Each cloud below is a set of points, in no order, taken from a shape made of curves that can fork, meet and close up, bent smoothly into 10 dimensions.
After each cloud, say how many separate pieces and how many holes its shape has (a theta shape has two holes).

pak (73 x 10)
-.49  -.20  -.10  -.02  -.07  .16  -.39  -.20  .45  .07
.20  .22  -.02  -.02  .03  -.14  .01  .08  -.14  -.03
-.39  -.19  -.18  -.06  -.08  .21  -.38  -.17  .39  .12
.21  .21  -.06  -.01  .02  -.12  .01  .07  -.15  -.01
.34  .30  .18  .03  .10  -.33  .15  .16  -.24  -.07
.43  .17  -.19  .00  .08  -.18  .22  .04  -.38  -.01
.44  .21  -.09  .01  .09  -.23  .22  .09  -.37  -.03
.40  .14  -.23  .00  .06  -.15  .20  .02  -.34  .01
-.70  -.14  .16  .10  -.10  .10  -.35  -.22  .54  -.13
-.60  -.20  -.01  .03  -.08  .13  -.41  -.22  .51  .00
-.51  -.19  -.08  -.01  -.09  .15  -.41  -.21  .48  .04
.44  .18  -.16  -.01  .09  -.19  .21  .06  -.37  -.02
-.45  -.20  -.12  -.03  -.09  .17  -.39  -.18  .44  .09
.27  .16  -.16  -.02  .02  -.10  .08  .03  -.21  .02
-.69  -.15  .15  .10  -.10  .08  -.34  -.21  .54  -.11
.45  .23  -.04  .00  .11  -.26  .21  .12  -.37  -.04
.21  .25  .04  .00  .04  -.18  .03  .10  -.15  -.05
.42  .27  .10  .02  .12  -.32  .19  .16  -.31  -.06
.41  .13  -.24  -.01  .06  -.14  .21  .01  -.34  .01
.30  .14  -.19  -.02  .02  -.10  .11  .02  -.23  .02
-.60  -.19  .00  .03  -.09  .11  -.39  -.22  .51  -.01
.43  .24  .02  .01  .11  -.30  .21  .14  -.35  -.05
-.66  -.17  .13  .10  -.10  .07  -.34  -.23  .55  -.10
-.66  -.17  .12  .07  -.09  .08  -.36  -.23  .54  -.08
.35  .29  .17  .02  .11  -.33  .17  .16  -.26  -.07
.33  .29  .17  .03  .10  -.33  .14  .16  -.23  -.08
.22  .20  -.11  -.01  .02  -.10  .03  .05  -.17  -.01
-.57  -.21  -.04  .01  -.08  .14  -.41  -.21  .50  .01
.45  .23  -.06  .01  .10  -.24  .22  .10  -.36  -.04
.23  .26  .11  .01  .07  -.23  .06  .12  -.16  -.06
.38  .29  .15  .02  .11  -.34  .17  .16  -.27  -.07
.39  .28  .14  .03  .11  -.33  .19  .15  -.29  -.06
.28  .15  -.18  -.02  .02  -.09  .08  .02  -.22  .00
.42  .14  -.21  -.01  .07  -.15  .21  .02  -.35  .00
-.64  -.19  .05  .06  -.08  .11  -.39  -.23  .53  -.04
.21  .25  .07  .00  .05  -.19  .03  .11  -.15  -.05
.43  .15  -.20  .00  .07  -.16  .22  .03  -.35  -.01
-.73  -.13  .18  .10  -.10  .12  -.37  -.21  .53  -.15
.44  .24  -.01  .01  .11  -.27  .21  .11  -.35  -.04
.44  .19  -.14  -.01  .09  -.20  .21  .07  -.37  -.03
.39  .28  .13  .03  .12  -.33  .19  .16  -.30  -.06
.39  .13  -.23  .00  .06  -.14  .21  .00  -.33  .01
.22  .27  .10  .01  .05  -.22  .04  .11  -.16  -.05
.35  .12  -.22  -.01  .03  -.12  .16  .00  -.28  .01
.31  .29  .17  .02  .10  -.30  .13  .14  -.21  -.09
-.68  -.16  .15  .10  -.10  .08  -.34  -.22  .55  -.11
.27  .29  .15  .02  .08  -.28  .10  .14  -.20  -.08
.24  .17  -.12  -.02  .02  -.09  .04  .06  -.17  .01
.34  .14  -.20  .00  .04  -.12  .15  .00  -.27  .02
.44  .21  -.13  .00  .10  -.21  .22  .08  -.38  -.04
.21  .24  -.01  -.01  .02  -.15  .01  .08  -.14  -.03
.43  .25  .05  .02  .11  -.31  .21  .14  -.34  -.05
.30  .14  -.19  -.01  .03  -.11  .13  .01  -.24  .01
.28  .29  .16  .02  .08  -.28  .10  .14  -.20  -.08
.42  .26  .07  .02  .12  -.32  .20  .14  -.32  -.05
-.47  -.20  -.11  -.03  -.08  .17  -.39  -.19  .46  .07
-.56  -.20  -.05  .01  -.08  .15  -.41  -.22  .49  .02
.32  .13  -.20  -.02  .02  -.11  .13  .00  -.25  .02
-.66  -.17  .10  .09  -.10  .09  -.35  -.24  .54  -.07
-.64  -.18  .08  .07  -.09  .09  -.37  -.23  .54  -.06
-.62  -.20  .02  .05  -.09  .11  -.39  -.23  .53  -.03
-.40  -.20  -.16  -.05  -.08  .19  -.39  -.17  .42  .12
.38  .12  -.23  -.01  .05  -.13  .19  -.01  -.31  .01
.21  .21  -.08  -.02  .02  -.11  .02  .06  -.16  .00
.19  .24  .02  -.01  .05  -.16  .03  .10  -.15  -.04
.44  .17  -.19  .00  .07  -.17  .22  .05  -.37  -.01
.37  .13  -.23  .00  .03  -.12  .18  .01  -.28  .01
-.42  -.19  -.15  -.05  -.08  .19  -.39  -.18  .42  .11
.26  .16  -.14  -.02  .02  -.09  .06  .04  -.19  .01
-.36  -.19  -.20  -.08  -.08  .22  -.37  -.16  .37  .13
-.54  -.20  -.07  .00  -.08  .15  -.41  -.21  .49  .04
.25  .28  .13  .01  .08  -.26  .07  .14  -.18  -.07
-.72  -.13  .17  .10  -.11  .11  -.35  -.22  .54  -.14
pieces -> 2
holes -> 1

takig (72 x 10)
-.28  -.16  -.23  -.10  .05  -.23  .27  .36  .05  .43
.05  .31  -.12  .14  -.50  -.22  .10  -.06  -.30  -.23
.15  .11  .22  -.25  .00  .43  -.49  -.11  .13  -.12
-.03  -.05  -.04  -.04  .03  .04  -.12  -.06  .02  -.09
.04  .30  -.11  .15  -.50  -.24  .11  -.06  -.29  -.22
.19  -.07  .08  -.13  .18  .22  .03  .06  .03  .16
-.46  -.12  -.33  .14  .03  -.41  .54  .61  .05  .47
.11  .29  -.11  .11  -.47  -.16  .04  -.11  -.31  -.22
.00  .13  -.09  .15  -.23  -.20  .14  -.10  -.16  -.16
.50  .00  .60  -.09  .53  .60  -.72  -.46  .45  -.44
-.01  -.01  .05  -.20  .03  .24  -.30  -.05  .08  -.04
.03  .12  -.10  .17  -.19  -.20  .14  -.12  -.17  -.16
-.03  .26  -.11  .15  -.45  -.27  .15  -.02  -.24  -.19
-.20  -.16  -.19  -.19  .04  -.14  .18  .27  .03  .40
.00  .06  -.08  .12  -.14  -.14  .07  -.10  -.11  -.15
.27  .14  .34  -.21  .08  .49  -.60  -.18  .21  -.24
.15  -.07  .05  -.15  .18  .20  .03  .07  .03  .19
-.10  -.14  -.15  -.22  .07  -.02  .09  .20  .02  .35
-.44  -.13  -.32  .12  .06  -.39  .51  .57  .05  .45
.10  -.10  .01  -.18  .16  .17  .04  .10  .03  .23
.06  -.11  -.03  -.20  .14  .14  .04  .12  .03  .26
-.53  -.10  -.35  .14  -.08  -.43  .59  .69  -.01  .47
-.01  .00  -.06  .06  -.05  -.06  -.01  -.08  -.06  -.14
-.42  -.13  -.31  .09  .07  -.38  .48  .54  .07  .46
-.15  -.15  -.17  -.20  .05  -.07  .12  .23  .02  .38
.49  .02  .59  -.09  .49  .58  -.72  -.43  .44  -.44
.39  .07  .19  .03  .23  .26  -.03  -.06  .05  -.04
-.08  -.14  -.13  -.23  .08  .00  .07  .19  .01  .34
-.01  -.12  -.09  -.22  .10  .06  .04  .16  .02  .31
.01  .01  .07  -.22  .02  .27  -.33  -.06  .08  -.04
.46  .06  .53  -.11  .39  .55  -.72  -.36  .40  -.43
-.08  .21  -.10  .12  -.44  -.26  .14  -.01  -.21  -.18
-.02  -.02  -.05  .01  -.02  -.02  -.05  -.07  -.02  -.12
.03  .03  .10  -.23  .02  .32  -.37  -.06  .09  -.05
.48  .04  .56  -.09  .44  .57  -.73  -.40  .42  -.43
.33  .14  .40  -.19  .14  .51  -.65  -.22  .25  -.30
-.04  .14  -.09  .13  -.28  -.21  .12  -.07  -.17  -.17
.23  -.05  .11  -.11  .20  .23  .03  .04  .04  .13
-.36  -.15  -.26  .02  .07  -.32  .39  .46  .06  .44
-.31  -.16  -.25  -.06  .05  -.27  .31  .39  .06  .44
.41  .12  .45  -.16  .24  .53  -.69  -.28  .32  -.37
-.51  -.10  -.35  .14  -.05  -.42  .58  .67  .00  .47
-.03  -.04  -.05  -.01  .00  .02  -.09  -.07  .00  -.10
-.03  -.05  -.03  -.07  .03  .07  -.17  -.06  .03  -.09
.38  .12  .44  -.16  .19  .52  -.67  -.25  .29  -.33
.00  .08  -.08  .13  -.18  -.16  .10  -.10  -.13  -.15
-.02  .02  -.07  .07  -.08  -.08  .01  -.09  -.08  -.14
.21  .13  .28  -.24  .03  .46  -.54  -.14  .16  -.17
-.06  .24  -.11  .15  -.45  -.28  .15  -.02  -.23  -.18
.33  .01  .16  -.02  .22  .27  -.01  -.02  .03  .02
-.25  -.16  -.22  -.15  .04  -.19  .23  .32  .03  .42
.46  .08  .50  -.13  .34  .55  -.72  -.34  .38  -.41
.01  .28  -.12  .15  -.47  -.27  .14  -.05  -.28  -.21
-.50  -.11  -.34  .13  -.02  -.42  .57  .65  .02  .48
.08  .32  -.11  .12  -.50  -.19  .06  -.08  -.31  -.23
-.09  .18  -.08  .10  -.39  -.23  .12  -.01  -.19  -.17
-.03  -.04  -.01  -.11  .04  .13  -.22  -.04  .06  -.06
.12  .28  -.11  .11  -.45  -.15  .04  -.11  -.30  -.21
.09  .14  -.10  .21  -.17  -.19  .13  -.17  -.18  -.17
-.08  .16  -.08  .11  -.35  -.21  .11  -.03  -.18  -.16
.30  -.01  .15  -.06  .22  .26  .01  .00  .04  .05
.10  .16  -.10  .21  -.19  -.19  .12  -.17  -.20  -.17
.00  -.12  -.07  -.21  .11  .08  .04  .15  .02  .29
.25  .14  .32  -.23  .07  .48  -.57  -.17  .19  -.22
-.39  -.14  -.29  .06  .07  -.36  .45  .51  .07  .45
.13  .23  -.11  .15  -.33  -.16  .06  -.15  -.25  -.19
.11  .08  .19  -.25  .01  .40  -.46  -.09  .12  -.10
.43  .10  .48  -.12  .30  .53  -.71  -.30  .35  -.39
.07  .05  .13  -.24  .01  .36  -.41  -.07  .10  -.07
.11  .19  -.10  .18  -.24  -.18  .10  -.17  -.23  -.19
-.03  -.04  .01  -.14  .04  .15  -.24  -.05  .06  -.05
-.03  -.02  .03  -.17  .03  .21  -.29  -.04  .07  -.05
pieces -> 2
holes -> 1
